rotation ticks, each row followed by its count of ticks:
The counts run from 0 to 675.
[110 128 119 143 129  85 160 120  96 117 155 150 109 133  82 159  70 118
 132  90 114  72 134 103 160 104 144  89 103 110 117 146 162 141 159  75
 104 103 121 150 143  81 171 121 137 122 139 112 118  87  99]	638
[119 161  88 109 127 127 112 149 120 121 160 139 105 148  73 121  84 101
 118  97  98 110 132 160 147 125 151 111  77 142 110 167 109 124 140  99
 112 143 106 110 166 114 166 174  83 136 181 144 127 117  78]	471
[131 143 103 151 121  93 178 102 106  93 125 141 103 168 136 148  71 104
 117  91  90  96 144 113 146 106 130 126  91 116  89 134 139 120 134  93
 106 100 161 148 175  90 168 126 116 101 166 112 112 109 123]	636
[167 147 145 126 155 113 147 119 126 113 137 138 128 146  79 114  29 105
 108  93 104 104 158 152 156 109 136  91 123 145 117 144 156  92 122 120
 117  93 129 154 147 112 192 133 110 119 170 128 111 116  93]	484
[133 150 122 114  89 120 137 111 145 108 167 122 124 154 115 142  62  91
 102 111 104  83 129 155 137 115 171 115 114 126 129 122 120 100 138 133
 120  68 111 127 171 103 186 165 124 141 155 144 124 112  95]	269
[167 157 100 106 137 138 132  97 108 125 176 120 129 156 109 149  69  89
 123  92 112 102 140 155 130  92 137  99  78 153 114 157 142 105 130 135
  88 131 122 130 156 105 168 137 102 111 182 130 100 104  91]	112
[ 73 124 126 111 109  91 146 116 136 137 107 132  95 155 100 134  58  75
 121  92  82 116 136 114 127 119 151  88  87 126 153 141 114 128 116 101
 109 120 134 144 157 107 184 138 113 121 124 129 104 100 131]	294
[ 80 156 118 177 115 127 130 127 114 138 132 147 114 137 102 153  76 112
 121  96  77  75 159 154 154 148 123 102 116 127 122 148 159  99 134  86
 137  95 121 129 184  78 131 132 119 144 183 152 138 117 102]	476
[158 157 138 150 151 114 147 127 105 143 152 147 126 131  85 134  52 122
 119  96 111 122 172 125 155  90 127  90 111 134  99 130 145  98 123 101
  89 123 123 162 166 118 168 135 142 101 194 149 113 102 121]	64
[122 158 125 148 102 111 131 134 131 119 159 148 140 165 107 168  81 113
 125 105 100  79 143 156 143 133 153  89 106 136 118 103 117 108 156 104
 103 102 117 143 187  91 131 120 119 126 196 154 157 103 133]	303
[ 93 134 149  99 133  89 164 142 110 157 160 130 106 132 116 138  83 110
 126 114 102  86  86 122 142 106 146  84 121 126 128 136 126 136 120  86
 139 115 112  88 168  87 175 145 114 138 177 139 133  77  80]	206
[119 159 132 106 133 143 139 119 149 150 153 133  78 144  93 175  48 116
 134 107 105 108 152 153 135 111 161 116  95 145 124 150 146 123 121 106
 122 131 161 130 158  96 178 171  71 108 142 139 109 118  95]	508
[107 125 120 121 124 108 142 122  99 119 137 113 109 151  90 175  60 134
 146 111  79  89 129 132 132 121 124 103 114 140 120 155 143 110 139 107
 119  91  89 134 168  60 143 128 127 140 168 127 124  86  70]	440
[ 82 116  91 141 111  85 124 134  98 128 143 165 126 148 118 119  75  74
 107  91  73  80 115 132 138 129 150  98  97 139 144 137 137 114 143 101
 127 133 118 100 168  79 128 122 123 134 194 153 135  96 123]	254
[ 97 140 134 119 109 119 143 120 166 134 100 154 102 147 118 116  59 126
 133  89  77 130 114 161 142 117 150  86 113 150 101 124 115 109 128  76
  91 115 137 141 176 124 186 149 109 126 168 130 116 107 103]	623
[ 90 130 117 121 128  98 143  99 132 130 102 134  88 146 124 163  51  81
 104  69  92  97 148 134 146 128 164  94  90 139 160 142 142 137 115 117
 115 121 133 123 156 108 182 143 122 118 138 123 114  92 129]	293
[111 167 135 150 138  98 153 114 123 120 110 123 101 144 113 150  56  96
 109  87 118 101 173 132 146 147 139  89 114 125 120 163 114 107  97 127
 150  65 122 143 179  86 152 135 116 125 149 128  99 104  95]	480
[ 99 145 103 172 118 121 155 131 127 127 138 135 112 134 121 139  92  83
 153 112 119 101 109 113 153 100 154  88  83 142 101 141 117  94 130  82
  81  95 113 170 174 106 164 150 133 125 179 147 107 106 100]	390
[ 98 160 100 153 140 109 154 111 123 143 135 150 114 177 135 168  75  83
 156  96 132  92 123 139 152 147 158  84 100 143 139 175 144 126 136  95
 124  92 109 119 154  91 161  90 106 128 157 128 108  92  89]	44
[132 126 128 149 115 100 131 119 110 128 127 140 117 116  94 133  70 109
 118 101  97 101 139 124 146  94 132  69 118 133  84 137 145 101 127  92
  74 142 115 147 180 122 165 153 150 121 202 130 122  90 128]	562
[117 129 122 121 120 108 143 112  79 128 157 145 129 151 120 115  93  79
 107  88 122  76 119 140 144 104 161  82 104 115 130 150 123 119 129 104
 104 101  97  87 166 113 165 124 149 139 183 124 104  59 114]	32
[133 155 107 125 136 120 147 154 129 106 118 146  89 138  97 134  82  69
 105  85 117 113 146 140 140 127 141  83 106 121  81 140 134 115 122  95
  95 150 146 106 185 126 187 165 112 119 183 131 117 106 115]	670
[138 145 122 134 121  98 166 104 120 114 119 135  75 153 107 164  81 125
 123 101 107 104 156 121 134  98 128 102  92 122  81 135 135 125 114 100
 102 123 164 159 185  94 151 145 107  86 171 125 107 107 114]	635
[124 155 138 141 131  96 170 136 111 121 150 133 119 145  77 127  71  85
 123 109  93 109 154 109 138 138 114  77 105 105  78 148  90  95 106  88
 127 109 127 148 190 117 174 132 123 131 150 120 111 104 119]	61
[ 99 139 115 136 114  99 152 102  93 123 158 150 110 122 112 156 101  78
  97  89  91  50 139 134 155 130 132  87  90 102 135 151 145 133 130  91
 138 106 133 100 184 100 156 139 145 142 171 117 137  92 138]	602
[110 119 109 124  99  98 166  99 107 118 144 110  76 141 125 171  84 105
 107  86 100  68 138 115 134  92 149 102  65 116 119 128 135 140 124 114
 106 108 145 145 179  77 152 147 127 111 140 130 119  95 122]	180
[102 121 103 119 106 133 135 123 106 144 164 138 126 172 120 123 101  98
 128  90  74  79 123 162 125  93 136 110  75 125 113 144 143 126 148  81
  84 130 130 105 169 111 151 128 112 139 187 148 121  95 129]	536
[129 149 131 141 128 114 169 131 112 128 130 133 108 155 122 162  95  93
 142 116 120  55 109 149 134 124 131 101 113 120 101 132 160 130 142  85
 137  77 130 115 179  58 163 116 111 124 179 141 126 108  98]	242
[135 146  97 132 134 124 152 133 103 115 164 129 124 194 130 139  79  79
 148 108 104 109 120 132 127  98 138 107  80 113  92 139 131 103 140 109
  87 115 143 130 167 117 173 103 101 118 164 145  89 104 105]	1
[134 147 128 145 127  97 165 135 128 123 116 120  81 157 134 174  54  95
 115 109 121  93 152 132 124 128 150 100 104 138 116  99 130 127 126 132
 113  85 119 133 176  76 157 146 138 112 188 165 140 113 115]	131
[139 146 157  99 151 123 135 121 102 137 163 129 123 141  78 120  74  94
 111 103 124  90 138 125 134  79 169  70  94 122 112 148 131 134 128 107
  97 128 110 117 149 115 191 124 111 120 151 140 104  83 107]	531
[126 128 128  73 134 108 119 136 117 140 162 109 102 168  81 142  54 122
 103  93 112  90 161 159 113 114 160  88  86 139 131 142 126 126 131 136
 114 133 118 103 158  66 147 127  99 129 159 143 113  99 100]	333
[125 125 136 122 117  94 165 106  91 110 142 140 131 175 121 100  88  77
 106  97 124  81 124 134 132 104 168  94  87 109 113 152 141 118 143  99
 126  74 127 125 157  90 177 103 140 126 150 116  89  91 110]	529
[131 134 114 134 139 107 156 120 115 133 151 138 117 195 111 120  35 114
 123  80 104 117 172 153 143 131 122  80 122 130 122 139 150 105 109 118
 114  96 142 143 158 109 152 101 134 139 153 126  80 114 107]	373
[111 113 117 134 116  97 146 128 110 105 115 114 131 175 128 138  52  73
 120 101  90  87 145 126 113 118 152 104  85 152 135 128 135 118 135 140
 105  84 104 137 155  75 161 119 112 114 165 154 121 100  99]	330
[104 147 113 151 139 128 143 113 102 157 162 135 123 148 100 116  81  84
 123  93 106 100 166 119 139 109 135  79  80 114 118 178 109 113 104 105
 105 116 124 141 166 123 165 117 124 130 147 130  76  97 130]	607
[ 82 150 133 174 118  96 166 119 143 153 111 142  81 147 127 158  62 137
 140 102 105 103 138 143 144 136 147  90 116 139 115 125 132 104 114  85
 119  83 140 161 188  83 149 128 125 129 172 147 115 123 109]	588
[139 136 106 124 137 107 163 125 132 121 126 120 115 197 111 128  44  88
 123  97 109 110 179 164 125 141 129  84  98 145 121 145 126 111 107 128
 104  86 142 150 166 111 160 121 114 137 153 126  92 116 109]	372
[151 161 124 117 131 112 149 145 106 108 142 149  80 161  86 136  65  98
  98 106 138  86 167 154 135 125 157 103 101  96 102 135 149 133 148 104
 139 118 148 116 176  75 168 135 102 108 167 134 114 114  98]	135
[101 153 116 158 142 126 143  88 119 159 160 143 123 156 108 146  90 133
 138  90 101  94 145 155 153 113 139  83  95 141 116 181 139 105 120  88
 111  99 123 155 160  96 132 102 102 129 168 126  90  98 101]	152
[128 156 138 120 129 124 136 122 118 133 149 114  96 128  93 169  89  95
 124 128 120 107 129 124 128  96 164 103  75 147 110 162 112  98 138 131
 133 126 103 140 169  69 165 163  91  97 185 153 112 112  76]	394
[ 93 143 129 134 125 107 110 138 144 150 138 117  95 123  93 158  91  81
 101  90  99  73 155 131 134 114 162  52  70 141 139 130 123 131 125 115
 107 145 116 139 177  85 140 150 108 128 158 166 137 107 117]	256
[109 138 122 177 118  97 143 112  89 116 137 137 137 135 140 102  84  78
 100  94  99  84 135 116 159  96 139  90  97 118 115 116 124 105 123 108
 112  87 108 151 175 108 154 129 145 121 189 148 119 102 123]	564
